0: [337 448 816 459 495 506 370 276 324 481 327 426]
1: [353 438 294 824 312 800 529 374 382 615 623 234]
2: [511 499 453 803 295 368 569 649 601 360 299 452]
3: [536 426 374 528 626 604 334 643 511 623 586 616]
4: [603 622 549 435 466 512 552 513 569 421 605 445]
5: [715 564 747 487 638 419 485 521 446 606 431 550]
6: [609 652 544 324 670 403 620 374 760 650 440 534]
7: [310 516 696 427 529 389 521 476 487 608 274 486]
8: [436 465 504 575 638 546 443 626 471 553 418 400]
9: [597 650 604 404 490 417 834 470 334 587 548 613]
10: [475 472 353 628 406 470 630 534 480 464 488 424]
11: [502 355 348 572 472 426 498 310 279 402 469 439]
12: [381 701 597 210 604 460 674 462 526 530 468 438]
13: [414 520 682 454 514 378 600 394 532 544 296 523]
14: [631 411 354 561 477 439 306 414 933 432 108 584]
15: [340 436 348 544 410 206 636 343 653 606 343 504]

[418 468 346 598 432 230 600 376 609 567 363 473] 15
[518 467 432 708 329 409 561 618 614 396 351 473] 2
[460 535 507 653 437 384 521 532 410 444 441 402] 10
[674 366 361 596 407 453 523 358 339 511 424 551] 11
[545 593 411 338 373 433 620 579 703 612 534 473] 4
[508 392 378 500 720 645 296 608 379 675 568 630] 3
[305 490 861 426 476 527 380 322 302 491 388 375] 0
[580 482 514 372 586 576 522 466 423 346 571 522] 4
[570 592 637 388 606 402 473 571 812 546 421 458] 6
[488 422 386 531 540 602 402 618 489 598 609 593] 3
[548 655 755 599 479 463 540 629 526 470 632 519] 4
[241 403 337 520 373 553 594 551 494 483 424 599] 10
[337 483 763 405 504 542 389 350 326 476 363 435] 0
[449 716 441 336 502 592 484 615 383 629 787 394] 4
[573 442 452 500 505 523 363 462 670 480 362 394] 8
[457 711 419 333 466 561 548 643 373 587 803 382] 4
[485 427 418 566 583 598 376 680 395 574 615 621] 3
[649 563 533 389 590 500 472 408 663 418 624 588] 4
[509 439 425 541 643 594 373 663 462 614 596 633] 3
[516 506 485 461 489 597 505 526 546 452 595 437] 4
[578 598 436 467 388 480 562 449 544 383 685 398] 4
[368 472 792 471 402 503 385 331 351 449 360 386] 0
[243 371 792 539 534 578 320 353 344 425 287 427] 0
[556 643 755 591 479 462 474 646 504 451 699 533] 4
[774 802 636 445 888 641 481 483 195 596 633 577] 5
[584 603 457 440 354 428 631 410 570 387 715 431] 4
[367 470 825 509 531 565 350 326 288 505 355 407] 0
